In the data rows, zero lies at 7.5, halfway between 7 and 8.
One hidden rule gives every row of this table a label. Here are some rows, each with its label.
[6 9 6 8 9 8 8 9 7 4 13 7 15 9 12 6 6 7 8 9 6 0 7 10 9 11 5 3 6 7 8 6 6 6 7 2 6 7 3 9 10 7 8 10 5] 1
[12 4 5 5 4 7 4 4 10 10 14 6 8 6 0 9 11 8 6 2 13 15 9 1 8 6 8 15 10 14 6 12 12 7 7 7 10 4 10 0 6 8 0 8 10] 3
[8 6 6 4 11 10 6 8 7 9 14 7 15 10 15 9 11 11 9 13 7 13 8 10 8 4 4 7 9 10 5 6 7 13 8 10 8 5 8 9 10 7 8 6 7] 2
[8 5 10 5 5 7 11 8 8 9 15 5 5 8 6 8 10 9 9 9 10 7 8 6 7 7 9 12 9 10 6 3 9 9 7 10 2 7 5 7 4 6 7 2 7] 0
[4 11 8 9 10 10 10 6 4 5 6 8 15 7 6 7 5 3 7 7 0 0 9 9 7 10 0 4 2 6 8 3 5 7 11 2 3 10 15 15 12 6 8 15 6] 5
[9 4 9 10 11 3 7 10 10 10 0 7 4 8 13 8 10 14 10 10 10 11 8 13 10 6 13 11 12 15 8 8 7 7 4 15 15 6 3 4 5 9 8 0 6] 0
[8 8 4 8 7 10 7 7 7 6 9 8 6 7 0 8 6 9 8 11 7 7 8 9 7 9 5 7 4 4 7 7 7 5 10 7 3 10 9 7 6 9 8 7 9] 5
[7 9 11 11 9 6 9 6 7 8 5 10 8 8 8 7 9 8 9 9 7 3 6 12 6 10 7 7 3 2 8 7 6 10 7 7 7 9 6 9 9 6 9 10 5] 5
[11 4 12 7 4 6 1 7 12 7 0 6 0 8 1 6 10 3 7 3 15 13 7 4 7 7 15 9 7 8 8 15 11 8 10 9 7 7 3 0 2 8 2 0 10] 2
[8 4 11 7 2 4 1 7 12 7 7 5 0 6 4 8 8 10 6 7 13 11 7 6 6 6 13 11 12 8 8 12 10 3 7 5 2 8 1 0 5 9 7 1 9] 0
[7 6 7 8 7 5 7 8 10 7 0 7 9 7 7 7 7 8 8 0 4 10 6 5 10 9 15 8 9 8 9 6 7 9 11 13 12 7 0 3 5 8 7 2 6] 3
[10 6 11 9 7 6 6 8 10 6 8 8 6 7 6 8 9 8 10 1 11 12 6 7 8 7 10 8 9 7 8 11 10 5 9 7 8 9 6 0 5 9 8 2 6] 3
[4 12 10 11 13 11 6 5 4 5 8 9 8 6 6 6 5 7 7 1 10 0 8 11 7 15 3 2 4 0 9 7 6 8 9 3 3 12 10 14 10 6 9 15 9] 5
[9 8 4 4 5 10 6 5 7 10 15 5 11 8 1 9 7 6 3 6 8 12 8 2 6 6 9 9 6 2 4 5 10 13 6 6 4 5 7 6 7 6 4 10 11] 2
[9 5 4 0 8 6 10 8 12 11 15 5 11 9 5 8 10 11 5 12 13 12 8 4 8 5 4 13 12 15 5 10 6 12 7 11 7 5 11 0 5 8 3 1 12] 0
[7 10 6 3 9 10 13 8 8 12 12 7 1 9 8 10 9 4 5 1 12 11 8 10 7 7 1 4 10 15 9 6 10 9 7 7 3 8 0 15 12 8 5 2 8] 2
[6 10 4 10 10 9 10 7 6 6 3 9 12 9 11 7 6 5 10 10 4 3 7 10 7 7 6 2 4 5 11 3 6 9 8 7 9 13 9 4 11 6 8 12 9] 1
[7 4 8 9 15 2 12 12 9 6 0 11 8 9 15 8 9 13 11 7 7 5 8 13 10 4 9 7 12 15 13 10 5 12 1 15 15 4 2 13 5 9 11 2 0] 4
[8 9 7 11 10 6 9 9 6 8 2 8 11 9 14 8 4 8 13 9 0 4 8 11 8 7 3 6 8 10 10 4 5 8 8 9 15 7 5 15 8 7 10 9 6] 1
[8 6 4 3 8 9 9 5 8 8 15 3 9 8 0 8 9 7 4 14 15 7 9 0 7 6 5 11 9 8 5 5 8 12 8 6 2 6 11 11 8 6 3 8 12] 0
[6 10 9 7 7 11 6 7 6 8 9 8 9 7 5 6 7 4 5 4 9 4 7 5 5 9 0 9 7 2 6 3 9 8 7 6 8 8 2 6 5 6 6 9 9] 4
[5 8 1 0 10 9 13 9 7 10 15 6 14 9 2 9 8 6 9 14 1 8 10 5 8 6 4 7 7 9 6 3 4 12 5 9 8 4 15 15 8 5 6 12 10] 2
[8 6 5 7 7 7 5 7 10 6 6 5 0 5 0 7 10 8 5 0 10 12 6 6 7 6 14 12 9 6 6 13 8 9 11 6 9 7 12 0 6 11 5 2 10] 3
[8 8 7 4 10 7 8 7 6 7 5 6 5 9 7 8 8 6 7 9 10 9 8 7 9 5 7 7 5 6 7 7 8 5 8 10 10 7 4 7 5 9 8 7 7] 1
[9 8 9 9 7 11 6 5 7 7 8 6 4 6 2 7 5 0 4 1 12 9 7 0 5 9 11 10 4 1 6 9 10 6 9 2 1 9 12 7 9 8 5 11 8] 5
[7 7 1 3 15 8 12 10 8 11 15 4 11 11 3 10 11 12 4 15 6 11 11 5 11 1 5 10 11 15 4 1 7 11 0 14 5 1 14 11 7 5 8 8 15] 2
[10 8 10 11 7 7 7 7 8 7 5 8 8 7 6 8 7 4 5 6 11 11 5 7 9 8 11 6 8 10 8 14 9 5 9 7 10 6 4 4 6 7 7 5 6] 4
[8 6 13 8 8 7 2 5 8 5 0 8 0 5 4 8 6 1 9 2 9 3 6 6 6 10 11 10 5 3 10 13 12 0 11 4 7 10 4 0 5 9 6 3 7] 4
[9 8 12 9 4 6 8 6 6 8 2 10 5 5 9 6 5 1 10 4 8 1 6 10 7 8 9 7 7 4 10 11 7 5 10 8 5 8 1 5 7 10 10 6 7] 4
[4 12 6 15 6 9 8 8 5 6 3 12 10 6 14 5 4 5 10 0 0 0 6 13 5 15 4 0 4 1 10 7 5 2 9 1 9 11 7 15 10 9 13 15 4] 5
[8 8 10 9 7 10 9 7 8 6 9 8 8 6 5 7 5 8 8 8 7 8 8 9 8 8 6 6 6 12 7 9 8 6 7 10 6 10 6 6 6 7 8 8 9] 4
[6 9 8 11 7 7 6 6 6 6 6 7 12 8 9 8 5 9 6 2 7 4 7 5 6 10 0 6 5 3 8 10 9 6 10 8 3 9 11 8 6 8 10 7 7] 1
[7 7 9 1 11 10 11 9 10 9 0 8 3 8 9 7 9 12 9 12 7 11 8 9 8 3 9 10 9 13 8 7 5 8 10 13 7 7 7 13 7 6 9 14 10] 3
[8 7 12 12 4 7 2 6 7 7 6 8 9 6 0 5 7 2 4 4 13 10 6 5 5 9 11 10 5 0 6 14 10 0 12 3 4 8 2 8 9 10 5 8 9] 4
[8 10 12 8 9 8 7 9 10 6 7 8 7 6 10 8 5 9 10 8 11 6 7 10 6 7 9 4 7 13 7 6 6 10 6 5 8 7 8 5 9 7 9 5 10] 4
[6 8 7 8 11 6 10 8 7 7 5 9 10 9 12 7 6 10 11 5 2 4 7 14 8 7 4 5 6 7 8 8 4 5 8 9 12 10 3 8 11 7 11 8 7] 1
[7 9 6 4 8 9 8 6 7 7 14 4 14 6 3 8 8 5 5 6 14 11 8 5 7 6 6 9 6 1 6 6 9 6 9 7 5 7 11 4 8 6 5 10 11] 0
[10 7 7 6 7 7 8 9 8 9 12 8 10 8 0 8 9 11 8 7 12 14 8 5 9 4 14 12 10 14 7 8 8 11 2 10 9 7 4 7 5 7 7 4 6] 3
[10 5 10 7 6 6 8 7 9 9 6 6 0 7 5 8 10 10 10 5 8 10 7 9 8 8 13 8 9 13 9 6 9 7 6 12 10 6 4 2 2 8 7 3 7] 0
[7 10 6 6 8 9 8 9 6 5 6 6 7 7 13 8 8 4 11 9 5 1 6 8 6 6 9 9 9 5 11 3 7 3 9 4 10 8 5 5 8 9 9 11 6] 0
[11 4 10 2 7 6 5 8 11 7 5 7 7 7 2 7 8 6 3 1 14 13 8 4 8 5 12 13 12 9 5 10 9 7 6 14 4 7 5 6 3 8 4 2 11] 3
[8 5 7 9 4 6 5 9 11 9 3 7 6 8 10 8 10 8 10 4 10 10 8 11 8 6 8 9 10 12 8 10 9 6 6 10 14 9 5 0 5 9 8 5 9] 0
[7 7 10 10 9 9 9 8 8 7 0 9 6 10 14 7 7 8 10 6 4 4 7 11 10 9 8 4 7 4 8 7 7 6 8 7 9 8 0 2 5 9 11 6 4] 1
[9 6 3 0 8 6 10 7 9 11 14 7 6 8 10 10 11 13 10 15 6 12 6 10 10 2 5 9 11 12 8 8 6 10 1 15 11 7 3 5 4 8 8 5 10] 0
[5 10 6 9 12 7 11 9 4 8 2 10 8 10 13 9 7 8 10 15 1 1 8 11 8 6 3 7 9 11 9 0 5 8 6 7 15 7 13 11 10 6 13 9 5] 1
[7 6 3 5 7 7 7 6 6 8 15 5 14 7 1 9 8 8 5 6 12 13 9 4 6 5 2 9 5 2 5 4 7 7 9 3 1 4 13 9 9 7 4 9 11] 2
[6 11 4 5 9 8 9 8 5 8 15 8 13 8 10 8 9 11 5 12 2 6 9 9 7 6 3 6 9 13 7 5 6 13 4 10 5 5 14 13 9 7 8 13 11] 3
[8 7 8 9 9 7 5 7 8 8 5 7 4 9 15 8 7 10 7 3 9 7 9 8 9 7 11 11 9 11 8 7 7 4 6 8 8 10 8 0 8 7 8 9 7] 2
[8 4 12 7 8 7 8 8 9 8 12 8 2 7 8 6 9 6 9 5 9 5 7 8 6 8 7 7 7 4 7 8 10 2 9 8 8 7 10 2 5 8 6 7 8] 4
[6 10 2 6 7 10 12 7 3 7 11 8 8 9 11 7 7 9 5 13 9 8 8 6 8 7 4 7 5 7 7 5 7 9 6 7 9 6 13 11 10 6 6 9 11] 1
[6 11 5 7 8 9 9 6 8 7 10 8 8 8 6 7 5 9 6 10 4 7 8 6 5 9 1 8 7 0 7 4 7 8 6 6 3 5 14 8 10 7 7 8 9] 5
[10 3 13 10 4 6 3 7 9 7 5 7 0 7 2 7 9 6 8 5 11 15 7 6 7 9 15 11 9 7 9 13 9 6 9 10 13 11 0 1 6 10 5 0 7] 3
[6 9 3 4 10 9 7 7 4 9 6 8 15 8 5 8 7 5 5 13 5 7 8 6 6 6 9 7 8 5 6 6 7 13 11 5 4 5 7 12 10 6 8 12 10] 5
[7 7 12 8 13 9 4 6 5 6 1 10 2 7 10 4 5 10 13 2 4 2 5 14 10 12 13 6 9 7 10 10 8 3 7 7 9 11 0 7 6 9 12 3 5] 4
[5 9 10 8 5 9 6 4 6 6 7 8 9 7 7 7 5 3 6 6 3 0 6 10 7 10 3 7 5 9 6 3 7 10 11 3 3 8 9 10 11 7 8 13 7] 5
[11 4 13 8 4 3 2 10 12 7 0 7 0 5 12 6 8 10 10 2 10 9 6 9 8 6 15 7 12 9 11 15 9 1 5 13 15 9 0 0 6 11 8 0 1] 3
[7 8 9 9 0 4 4 7 7 5 1 8 1 7 4 5 4 3 10 0 10 8 5 9 7 9 12 6 5 1 9 10 12 3 11 0 8 10 2 1 5 7 7 6 6] 5
[8 8 6 6 6 11 3 8 6 8 15 5 10 6 0 7 7 5 2 10 10 8 8 7 6 7 2 8 5 2 8 8 8 6 9 2 8 8 15 11 7 5 9 11 8] 0
[10 5 9 6 4 7 6 8 9 8 4 6 5 7 7 6 10 9 7 9 14 9 8 3 9 7 10 9 10 9 6 9 9 11 4 9 10 5 8 6 8 8 9 1 8] 0
[6 10 7 9 10 8 7 6 6 7 10 8 11 9 7 8 7 9 9 11 6 8 7 11 6 6 4 6 9 11 10 7 6 10 5 8 10 7 11 13 9 6 9 7 6] 2
Here are more rows. What is the label of each one?
[9 8 8 12 7 8 4 6 9 5 7 5 8 8 3 9 7 9 6 0 5 5 8 8 6 6 11 7 6 2 6 6 7 9 7 9 10 8 10 15 6 8 4 6 7] -> 2
[8 6 9 10 6 7 10 7 8 9 9 6 8 8 5 8 10 6 6 10 8 14 8 6 6 6 7 8 10 4 7 9 5 12 8 7 9 6 10 8 7 6 8 8 7] -> 0
[8 9 10 8 6 7 7 8 8 8 5 6 1 9 15 6 10 9 9 1 5 8 6 9 9 9 8 8 8 8 8 12 6 8 5 11 13 8 7 7 5 8 8 7 8] -> 2
[4 8 8 9 8 7 8 8 6 7 10 8 11 7 5 7 7 6 7 15 5 5 7 9 6 9 5 7 5 5 7 9 9 12 6 7 8 8 2 6 8 8 8 9 7] -> 5
[10 3 13 9 0 7 0 5 9 4 0 9 0 4 9 5 6 1 8 1 15 8 4 2 6 11 13 10 6 1 9 15 11 3 14 5 5 9 0 6 4 11 6 0 6] -> 4
[7 10 8 9 9 6 8 7 6 6 9 7 10 7 10 7 7 8 8 7 6 3 8 9 8 9 5 6 7 9 8 7 8 7 10 4 5 9 11 10 9 7 10 11 8] -> 4
[5 9 2 7 15 3 12 10 7 8 4 7 14 11 15 8 5 12 11 12 1 7 7 15 9 7 7 7 12 15 9 6 3 7 0 12 14 6 5 13 7 6 11 12 7] -> 2
[7 7 4 4 13 5 12 11 8 11 10 6 11 11 3 9 11 13 6 15 3 12 10 12 8 3 7 8 10 15 9 5 5 9 3 14 11 5 11 13 8 6 10 12 11] -> 2
[8 6 9 9 6 5 6 7 8 5 3 7 1 7 6 6 9 7 9 0 10 4 6 10 8 11 15 9 7 6 9 12 7 6 11 5 9 7 5 2 7 7 9 7 4] -> 4
[10 7 6 6 11 7 6 9 9 9 10 5 1 8 3 8 9 9 7 8 6 14 10 4 8 6 2 8 11 11 6 9 9 11 5 10 12 4 9 0 9 8 8 7 9] -> 0
[8 8 6 6 9 8 7 6 4 6 11 9 8 7 1 6 5 2 8 7 3 5 7 5 7 6 2 3 5 5 7 5 7 9 10 5 6 8 13 15 12 6 9 10 9] -> 5
[6 9 8 6 10 7 11 8 9 10 9 8 15 10 13 8 8 10 8 15 3 13 10 10 11 5 5 7 12 13 7 4 7 7 3 11 9 4 14 11 8 6 7 8 10] -> 2
[6 6 9 11 10 6 9 10 5 7 5 10 7 7 9 8 6 8 11 0 5 3 7 10 9 9 7 5 7 6 8 5 7 6 8 7 11 12 6 11 8 7 10 12 7] -> 4
[7 9 5 10 8 7 9 7 8 9 0 9 8 7 7 7 6 12 10 8 9 5 6 9 8 6 10 5 5 14 9 3 6 2 9 6 10 7 7 11 7 8 8 12 6] -> 5
[6 9 6 7 7 8 6 8 4 4 1 9 11 9 11 8 6 5 8 0 5 7 7 8 5 13 2 5 4 2 8 5 8 8 8 7 4 10 9 15 9 5 11 15 6] -> 1
[6 8 5 6 9 6 11 12 8 11 7 7 11 9 7 8 9 15 10 15 8 13 7 8 10 4 9 7 14 14 6 10 7 8 6 11 11 8 11 9 8 9 10 8 7] -> 0
[6 7 10 10 6 8 3 8 7 5 12 10 5 7 5 8 8 9 10 8 5 8 6 9 8 9 6 6 7 8 8 9 5 11 9 8 7 8 10 4 6 8 5 6 8] -> 4
[7 8 8 7 10 5 8 8 10 9 10 7 2 9 9 7 8 12 9 12 6 10 8 9 10 7 15 8 9 10 8 9 9 10 5 10 12 8 0 3 8 7 8 5 4] -> 2
[8 6 4 7 11 3 12 10 7 10 6 6 11 10 15 8 8 13 8 15 3 4 8 12 10 10 8 5 8 15 8 6 6 11 6 12 10 9 4 15 8 6 7 9 5] -> 2
[8 6 14 9 3 8 7 7 8 7 13 9 8 9 8 8 7 10 5 3 12 10 6 3 5 9 15 9 6 9 8 9 6 3 7 3 12 6 5 1 9 7 7 5 11] -> 1
[5 11 1 2 14 5 14 8 8 12 15 5 15 11 15 9 10 11 8 15 4 10 10 10 10 6 8 7 8 12 8 4 6 15 3 6 10 4 13 15 9 6 10 14 12] -> 2
[10 4 15 10 1 3 2 8 11 6 7 8 0 4 6 4 7 7 6 0 11 15 6 3 6 6 15 10 8 4 9 14 13 0 11 12 9 11 0 2 1 11 8 0 6] -> 4
[9 5 11 6 8 6 8 9 8 8 9 6 2 8 8 9 8 7 4 8 10 11 8 9 8 2 9 9 11 3 5 11 7 4 5 9 6 8 9 0 5 7 7 5 5] -> 0
[7 9 6 6 4 9 8 7 8 6 6 7 9 7 0 8 7 3 6 6 8 6 8 6 7 11 3 9 5 3 8 9 7 4 11 4 5 7 7 7 6 7 6 8 11] -> 5
[4 11 7 14 10 10 11 8 5 7 10 9 11 9 12 8 3 5 9 10 7 0 7 5 7 9 2 6 5 4 6 4 4 7 7 6 8 8 12 15 12 7 13 14 5] -> 1
[7 9 8 5 7 9 5 8 6 7 5 9 3 7 15 7 10 8 9 4 9 2 9 6 8 8 9 6 7 9 8 7 8 5 9 9 8 9 1 3 8 8 8 12 6] -> 4
[9 7 6 7 3 5 6 6 10 8 7 6 4 5 0 6 9 5 7 4 12 15 5 6 7 8 10 11 9 4 7 6 7 6 8 8 4 9 1 0 4 8 5 6 9] -> 3
[8 8 10 6 8 8 5 7 8 8 9 8 6 9 5 8 6 9 8 2 6 10 10 4 7 8 4 10 3 1 6 13 7 10 9 5 2 8 9 7 9 8 7 7 11] -> 1
[7 6 6 9 5 9 8 7 8 6 4 8 6 7 1 6 7 5 8 7 11 10 6 4 8 10 8 8 5 8 7 12 10 6 9 10 8 9 11 7 10 10 8 8 8] -> 5
Which column or columns does the hidden rule look at? Columns are counted from 0, in order:
11 13 28
